(in the rows, 128 means zero)
One turn moves each row of this set onto another row. After a few examples, where does it send each row asked below?
Dasi: [114 115 154 132 128 147 110 145 126 170 135 151 141 125 132 123 113  95
 142 108 145 128 138 168 104 129  88 106 145 157 130]
Nur: [162 139 137 131 136 117  99  95 117 152 140 133 161 103 109 124 129 130
 116 108 119 174 115 150 147 125 162 127 123 104 108]
Nelo: [103 121 140 137 127 148 108 154 117 168 119 146 109 127 135 113 122 105
 127 101 131 115 149 150 117 127 101 100 152 162 123]
gem: [147 113 178 169 116 107 152 132 116 123 135 142 149 138 180 147 102 112
 119 111 144 114 168 153 111 149  94 103 118 141 148]
Sunes: [141 108 172 169 117 105 147 137 112 128 140 146 144 142 177 145  98 114
 120 111 138 115 174 152 108 149  96 100 119 141 145]
Lera: [156 157 146 101  98 108 135 131 124 113 109 118 176 118 161 130 131 192
 105 103 114 139  95 141 100 107 127 148 128 120 108]
Voso: [129 129 153 110 130  98 123 108 147 118 129 117 196 113 147 123 137 172
 103  99  85 150 106 130  97 110 133 125 109 127  96]
popip: [156 137 111 126 110  87 148 145 135 148 136 129 140  91 153 132 121 198
 116 110 126 102  93 131 117 106 130 146 131 104  98]
vik: [161 130 127 138 145 115  99  97 107 155 146 134 147 106 111 115 123 145
 111 104 111 167 123 147 149 125 166 124 121 111 104]
fodeg: [136 119 164 174 117 116 148 126 116 120 124 145 143 145 173 153 118 119
 112 106 145 104 167 144 114 148 106  89 145 131 149]
zafu: [176 127 135 116 123  93  94 119  95 150 148 133 143 103 114 109 121 169
 110 134 141 149  94 165 134 113 142 112 132 134 123]
kudak: [143 104 173 164 113 107 157 141 107 129 139 136 147 144 181 143 106 124
 121 104 139 116 161 155 102 155  93  96 119 149 147]
Lezer: [131 106 161 170 128 120 147 132 121 117 121 141 153 144 170 156 125 113
 108 103 143 100 166 153 114 155 114  85 144 134 150]
vali: [138 113 165 169 122 109 146 122 121 118 128 143 145 143 172 150 120 113
 111 112 146 110 165 147 116 149 105  83 144 136 147]
mibof: [180 141 134 119 110 105 101 128  86 148 140 134 133 106 120 116 112 172
 110 127 148 152 101 163 134 113 144 129 134 125 120]
Tagap: [134 118 117 142 139  87 136 119 161 155 147 132 160  85 139 130 127 168
 116 101  90 119 114 116 122 116 140 132 115 101  85]
visi: [170 131 109 110  87 135 126 146 105 137 175 121 112 113 119 133 147 175
 122 122 140 123 107 123  97 106 120 129 159 146 110]
sabob: [161  83 142 154  97 112 117 115 141 135 164 152 128 122  94 123 147 167
 134  79 115 125 119 103 126 104 137 137 120 131 105]
dorok: [154 126 126 120 118  74 139 141 153 143 145 124 163  88 139 129 125 181
 115 121 129 111  79 133 111 105 120 126 129 114 101]
vubi: [147 125 130  77 126 112 116 136 128 114 141 104 172 136 144 142 122 189
  94 123 121 111 102 155 108 124 154 116 142 127 119]
Zoku: [120 133 148 134 121 156 113 146 122 172 125 156 134 128 131 133 120  98
 139 100 149 126 139 169 107 130  90 110 156 147 129]
vizis: [120 134 144 133 116 158 118 162 114 169 115 145 115 128 143 116 115  95
 132  94 139 125 150 157 116 130  96 119 137 154 118]
tidu: [117 126 147 136 122 151 116 146 113 181 128 157 126 125 131 127 110 100
 141  97 148 121 149 168 108 128  92 117 146 152 128]
ras: [115 136 147 125 121 153 115 159 129 155 113 142 132 126 135 122 132  91
 136 105 146 131 133 161 117 126  90  99 145 150 124]
paka: [148 101 175 168 114 110 151 143 116 126 130 141 152 133 172 144 102 117
 121 105 147 108 164 162 107 155 102 105 114 148 149]
Giv: [189 135 138 133 132 121 135 134 137 100 157 140 153 129 128 119 119 181
  96 101 112 138  80 110 109  97 111 133 132 134 109]
Lutin: [147 105 174 162 113 111 156 141 107 130 136 135 147 143 182 143 105 119
 124 108 141 119 164 152 102 155  91 100 119 150 149]
vin: [173  89 151 139  86 107 114 123 147 117 166 142 137 123  95 130 157 164
 138  91 129 134  98 116 122  93 127 131 123 132 115]
bizi: [173 105 147 147  83 120 124 118 148 122 156 144 139 125  99 139 154 153
 141  81 126 144 108 115 129 106 130 150 120 114 108]
Fil: [139 118 136  94 143 122 115 118 135 131 155 107 183 123 142 133  99 162
 103  99  87 127 137 142 113 141 163 140  93 121  96]
satod: [148 130 138  90 135 132 126 127 131 125 146 104 188 124 146 139 105 157
 109 101 100 136 135 151 115 144 160 147  96 112 100]
kuzu: [147  98 170 168 115 110 150 144 113 128 134 141 149 132 176 148 102 121
 120 103 147 104 164 162 102 154 108 107 115 145 149]
mifa: [136 110 157 171 125 123 147 130 121 119 119 143 153 141 173 155 125 116
 112 102 145 100 162 151 114 152 119  92 144 134 153]
vezik: [109 117 154 124 129 141 112 159 124 164 126 144 131 122 136 106 121  92
 134 108 133 124 137 154 110 127  86  97 135 169 123]
Zom: [153 127 115 122 107 149 122 120 136 143 181 122 152 100 106 135 150 124
 136  96 102 162 132 112 102 125 134 138 112 129  93]
redel: [111 121 142 140 135 148 112 141 118 176 130 157 126 126 132 125 116  99
 134 103 143 117 144 165 112 129  94 102 151 156 130]
golo: [175 124 134 143 160 128 134 115 144 103 164 140 160 129 126 118 118 171
  94  90  90 141  95 101 118 109 128 131 122 124  96]
med: [131 112 160 172 124 120 153 125 113 122 129 134 147 153 178 150 126 119
 113  97 138 112 169 138 115 160 105  84 144 132 144]
Zibag: [150 131 123  83 126 120 119 139 113 117 131 106 158 134 150 140 114 196
  93 116 123 101 113 154 113 129 158 130 144 122 118]
sapep: [189 129 129 138 135 123 135 132 128 103 159 139 140 133 132 116 110 198
  92  96 106 130  89 107 112 100 119 140 134 133 104]
fotun: [147 139 122 135 121 100 147 122 166 148 138 125 174  89 142 143 134 154
 120  97 105 135 105 121 118 119 138 146 119  86  87]
fad: [129 112 157 170 123 117 151 128 119 122 131 127 148 151 178 152 129 115
 108  99 138 113 161 142 111 157 106  80 141 131 149]
Fano: [144 113 112 134 121 146 119 118 129 152 186 123 140 103 108 130 145 137
 133  95  94 152 142 103 105 126 139 137 114 134  89]
Nof: [130 118 140 117 121  88 117 125 118 130 125 124 162 111 158 106 126 211
  92 109  94 113 111 133 102 104 139 122 131 142 103]
ruf: [160 116 114 106  96 127 113 143 115 134 180 117 127 108 112 123 152 170
 124 131 134 120  98 123  95 107 115 114 150 152 116]
vuriz: [175  97 139 148  81 119 121 126 131 132 156 151 118 125 104 130 141 179
 138  82 131 125 114 115 128 101 131 151 127 123 112]
tiz: [137 145 132 126 115 118 128 113 118 134 115 129 161 123 161 125 120 190
  99  85  79 134 135 128 113 115 156 156 114 114  85]
bok: [184 135 130 141 143 134 139 117 141 102 156 139 159 128 127 125 119 167
  99  82  97 147  97 105 114 105 126 140 120 117  96]

popip -> fotun
Lutin -> fad
Nof -> tiz
Now find these:
tidu -> Zoku
vizis -> ras
satod -> vubi
vin -> sabob
ruf -> Fano
vik -> mibof

One turn moves each row of this set onto another row. After a few examples, where does it send each row asked below?
pibod: [107 105  89 168 154 110 149 174 178 127 101 121 144 184  92]
dif: [ 55 147 112 133 113 108 103 184 168 135 136 122 204 160  82]
rap: [ 23 121  68 146 129  97 106 192 164 138 112 100 170 148  75]
rade: [ 76 117 107 160 161 119 141 160 171 174 110  73 145 164  51]
kelim: [ 61 145  97 126 141 117 127 182 158 144 164 102 201 147 100]
Gasut: [ 99  98  78 166 134  86 159 169 129 149 128 142 154 157  94]
Sada: [ 77  89  81 158 153 123  86 190 109 157  99  99 164 147  85]
kel: [ 74 136 119 144 107 100  91 154 121 147 107 122 152 187  70]
gatuk: [ 62 114 104 154 122 103 107 144 146 120 106 103 139 171 126]
kodum: [ 77 110 107 165 138 140  83 164 153 179  79  97 177 141 101]
Ramud: [ 97 110  74 158 150 129  80 190 143 172  80  96 173 157  95]
vofa: [ 67 129  86 144 170 134 131 183 154 148 152  78 196 145  78]
sur: [114 150  85 140 133 125 127 159 121 169 139 104 161 165 118]
zaga: [ 90 107 132 140 140 133 132 150 140 170 148 151 168 170  90]
moru: [ 58 118  88 162 112  96 139 175 137 187 104 116 136 139  55]
rut: [ 79  88  79 146 145 122 123 147 138 133 159 122 147 183  80]
tive: [105  93 117 184 144 116 140 175 171 124 101 102 166 165  86]
Dez: [ 85 144 123 117 168 119 126 184 135 165 109  98 133 182 108]
nen: [ 67  96 112 157 159 137  97 169 118 181 104  95 171 131  95]
Vipur: [109 104  92 170 129  84 150 193 136 170 109 132 170 144 104]
bap: [ 77 113  56 127 148 116 121 173 175 160 119 124 124 191  99]
Zuz: [ 62 117 125 163 125 112 107 181 161 128 119 122 218 148  80]
mipup: [ 71 143  93 131 148 105 125 222 163 176 109 124 197 144 100]
zud: [ 72 120 116 132 125 113 114 164 181 180 100 158 148 181  99]
dap: [ 76 127 118 155 151 115 146 148 185 172  98 110 140 180  60]
zipen: [ 67 122 105 156 124 108 157 153 133 187 123 137 142 149  59]
vuso: [ 60 152  98 110 149 102 116 212 169 148 133 109 187 166  93]
fovug: [ 33 128  89 127 132 100 112 191 163 116 141 105 178 157  95]

Gasut -> zipen
tive -> Vipur
Now find these:
fovug -> kelim
bap -> rut
vofa -> Zuz
Ramud -> Sada
kel -> Dez

One turn moves each row of this set onto another row. After a few examples, where does it send each row asked below?
nafa: [ 95  73 132 119 109 176 102 163  79 120 134 147 150  98 145 136]
goliv: [ 56 108 104 133 120 195 148 165 113 113 102 115 158 117 126 100]
kikug: [ 81 103 120 107  90 192 126 151 128  95 122 130 164 158 120 195]
soban: [ 83  90 128 127 110 147  96 143 129  92 125  78 125 122  95 160]
meleg: [104  64 121  98  91 182 114 182  88 122 111 114 168 114 137 134]
veso: [ 76  68 105 115  93 182 114 131 127  87 126 126 139 114 102 198]
rosob: [ 88  66 106 130 113 168 156 159 150 117 127 112 138 113 164 171]
Teke: [ 70  55 114 142 127 167 136 151 147  85 138 129 143  99 133 176]
puga: [ 78  73 116 102 109 140 121 137  80 105 126 121 172 124 162 100]
pubub: [ 82  75 127 121 121 169 178 122 119 112 122 113 152  89 133 129]
muz: [ 48  95 121 114 129 148 157 177  99  56 123 109 141 145 123 155]
dalo: [ 69  97 125  92  98 145 113 141  65 102 119 126 178 125 154 116]
fezu: [ 47 104  87  93  87 171 101 120 113  59 133 124 121 104 145 139]
sasu: [ 53  86 115 149 117 128 121 152 105  61 139  93 149 127 110 155]
Lut: [ 65  84 112  77  96 144 117 138  63 108 101 125 157 107 141 126]
fum: [ 85 100 150  98 136 175 141 166 122  67 133 119 116 152 131 148]
zoga: [ 50 104 107 142 118 190 130 143  99  97 124 134 142  79 116 114]
par: [ 45 110  88  96 136 146 146 161 135  93 119  84 134 116 142 128]
pusor: [ 93  78 129 118 107 170 109 180  85 136 112 127 160 105 142 138]
bopok: [ 80  80 141 112 129 155 130 174 131  56 133  85 133 113 116 147]
Zudo: [ 89 105 122 106  71 185 121 138 114  85 144 126 154 118 141 199]
tinu: [ 74 101 100 112  87 217 134 147 108  94 116 109 168 141 116 104]
ked: [ 71 111  90  79 113 171 137 142 131  79 137  90 141 161 146 118]
Nipos: [ 46 118  88 112 105 157 128 159 139  99 107  99 151 144 169 120]
kudif: [ 79  91 125 103  95 173 155 105  98 104 120 115 151  76 106 155]
meso: [ 43 126  96 110 124 142 108 126 115  85 139 105 123  92 126 146]
gibu: [ 67 102 104 122  85 212 113 124  90  77 136 130 151 106 105 114]
luta: [ 73  82 111 113  96 169 137 142 122 102 127 129 125  84 140 199]
Zukod: [ 71  59 104  89 106 142 125 135  78 112 107 121 149 109 148 108]
divu: [ 91 111 136 114 117 167 106 135 117 103 123 114 107 162 109 159]
Gevod: [ 67 123  95  90  99 166 101 110 113  72 158 111 132 141 130 136]
lov: [108  58 125  97  91 188 106 163  80 104 134 134 157 109 139 131]
lozat: [ 64  86 105 105 119 165 147 144  97  78 118 120 116 179 117 156]
Ropi: [ 70  78 100 137 104 147 110 118 103  83 135 107 123 163 104 154]
Mudu: [ 90 116 139 101  82 181 150 108  97 105 129 114 180 121 115 150]
Biz: [ 77  89 129 134 127 177 149 172 147  95 133 130 169 148 149 169]
bevo: [ 36 108  91 123 123 152 119 138 130  88 123 125 118 102 164 128]
gaget: [ 57 114  88  85  73 178 110 138 125  68 120  98 154 147 146 131]
nebes: [100  92 121 119  86 179 140 155 142  99 144 111 170 150 165 170]
zenum: [ 95  99 138 118 109 178 173 124 118 111 132 112 180 131 142 123]

rosob -> Nipos
soban -> sasu
Now find these:
zoga -> pubub
ked -> kikug
lov -> Lut

One turn moves each row of this set onto another row. After a few examples, where does it send each row asked below?
Ruv: [126 135 146 167 114 163 125 136 120 140 130 168 143 111]
mopab: [142 161 116 142 108 133  79 104 112 113 116  91 106 141]
nit: [111 162 128 156 103 139  72 134 132 152 132  86 112 133]
zer: [166 133 131 140 119 100 119 128 137 152 190 155 139 148]
bom: [160 142 127 140 111 110 125 129 135 144 191 164 131 152]
saku: [165 122 135 147 117 133  96  79 153 118 145 155 103 104]
bure: [102 162 124 146 100 144  89 135 116 138 136  89 135 143]
lumas: [146 147 129 147 124 119  69 148 120 133 156  81 128 161]
Defem: [141 154 114 143 121 109  80 124 117 129 161  83 130 163]
fufa: [124 138 136 161 111 159 117 157 109 155 136 152 148 113]
kesi: [168 112 138 156 109 130  94  83 133 119 137 165  98 128]
pup: [160 105 134 140 119 147  98  90 131 116 128 151  91 121]
midiv: [168 122 129 159 103 138 100  81 128 129 140 169  96 126]
nadi: [146 164 122 130 107 143  95 119 119 125 120  78  93 133]
garap: [124 139 146 162 104 161 124 135 123 163 137 160 148 106]
kug: [127 140 135 169 105 164 126 136 118 152 142 169 142 114]
Rire: [128 138 138 165 125 160 121 129 138 140 144 153 148  92]
fopez: [153 135 138 136 118 107 123 137 144 137 186 165 139 155]
ruvun: [161 122 132 119 132 110 123 137 143 133 185 149 125 155]
relir: [156 146 114 145 132 126  91 132 118 137 157  69 115 151]
Lur: [119 126 141 150 126 168 128 149 124 144 140 151 140 114]
Safid: [114 149 128 143 105 154  91 137 126 151 152  75 116 137]
Virav: [164 115 134 151  99 134  80  90 120 128 121 154  92 118]
nef: [157 143 131 134 128 109 122 128 158 133 187 152 141 128]
kado: [119 155 140 141 100 149  73 150 123 140 130  88 122 140]
Zupod: [159 158 131 137 110 130  70 126 116 116 118  90 103 143]
Sek: [165 134 126 126 113  95 109 141 132 143 183 150 126 154]
kaza: [151 137 128 131 116 114 119 128 126 140 206 148 132 150]
gaziv: [176 123 136 152 103 129  97  79 126 130 128 161 101 117]
mov: [148 176 122 141 108 121  78 123 125 131 122  90 100 136]
dugom: [118 147 139 155 107 172 129 130 104 142 146 156 138 106]
Zazap: [143 166 117 160 129 113  77 142 122 145 146  82 124 148]
nale: [169 122 131 151 113 138  95  73 112 117 147 153  93 120]

midiv -> kug
gaziv -> garap
saku -> Rire
Now find these:
fopez -> kesi
ruvun -> pup
fufa -> Sek
nale -> dugom
Zupod -> kado
bure -> Defem
mov -> nit
Safid -> relir

One turn moves each row of this set onto another row. After a few examples, where does it send each row asked below?
lubu: [168  98 189 184 134 158 132 126 109 114 104 151 102 136 110 134 100 100]
Sul: [146 121 137 137 167 110 110  90 119 127  95 124  61 135 123 162 147 142]
Vibu: [154 132 153 170 156 146 133 138 141 119  95  94 116 116 123 105  98 118]
tukug: [157 134 205 115 140 101 169 124  84 135 142 122 101 124 120 136  93 149]
turof: [157 120 147 129 169  95 103 104 114 137  96 119  65 149 113 158 143 141]
Megi: [179 106 139 176 146 141 136 118  89  98 137 148  93 159 113 158  77 146]
Fid: [155 146 166 138 113 123 172  99  80 123 150 118 100 101 124 135 116 161]
mib: [181 104 145 170 149 134 136 124  87 101 136 147  93 164 113 157  74 144]
morot: [144 125 182 149 141 129 177 114  81 128 133  64  86 132 109 127 122 156]
nonag: [139 131 202 121 147 113 179 108  99 122 134 132  93 108 134 143  91 146]
gipo: [172 143 142 129 136 106  96  82 102 138 119 117  78 129 135 140 144 141]
Ziza: [136 137 180 136 131 126 183  92  96 114 139 130  93  95 135 141 106 154]
peze: [161 134 150 170 148 144 128 142 137 121  98  88 120 121 117 102 100 120]
sipo: [156 140 146 133 144 113 106  69 116 128 111 125  72 116 147 145 141 138]
siden: [146 119 148 130 174 100 109  97 120 131  92 125  62 142 120 162 141 138]
faz: [138 121 193 142 153 123 177 120  86 130 130  67  87 137 112 127 115 151]
nabuk: [162 133 174 114 165  93  99  91 116 140 106 126  73 137 144 145 123 129]
vofo: [156 131 158 167 158 143 130 143 140 121  93  91 119 121 122 104  95 117]
kudad: [155 133 149 171 149 147 130 139 139 119  98  91 118 116 120 104 100 119]
Sovet: [153 126 131 141 157 106 106  92 112 130 100 118  65 138 114 159 154 146]
mesuv: [168 143 180 125 118 107 164 118  73 135 149 111 105 119 114 131 108 157]
lugi: [175  99 191 181 131 154 127 132 103 120 106 146 105 142 105 131  99  99]
nitod: [172 102 149 172 158 139 140 119  95  95 131 153  90 156 120 160  70 143]
modeg: [174 102 177 190 119 162 127 125 100 116 110 144 105 135 105 132 107 104]
lagi: [177 102 151 169 157 134 136 123  92  99 133 151  92 163 115 159  69 141]
Sofab: [167 101 179 189 125 164 132 120 106 111 105 148 102 130 108 133 105 102]
kega: [175 138 161 115 149  94  92  96 101 147 115 116  80 142 134 139 132 134]
Muno: [160 125 135 135 159 100 102 101 108 137 102 116  67 146 111 157 149 143]
muro: [133 125 177 154 144 135 182 105  87 122 130  68  85 126 114 128 123 154]
beze: [130 119 195 142 159 128 182 113  93 123 124  72  83 132 117 130 110 150]
Kur: [160 134 154 167 155 140 127 146 138 124  98  89 119 122 119 102  96 118]
num: [179 102 184 183 123 157 124 131  98 120 108 142 106 141 101 131 104 102]
Luz: [172 103 141 176 150 143 140 116  93  94 133 152  91 153 119 160  74 146]
vitak: [150 133 164 123 163 107 108  75 123 128 105 132  70 123 152 147 128 131]
Zuve: [127 121 186 150 152 135 186 103  94 120 127  74  80 124 120 131 116 151]

Kur -> peze
siden -> turof
Now find these:
vitak -> nabuk
mesuv -> Fid
Luz -> nitod
Zuve -> beze
lugi -> num

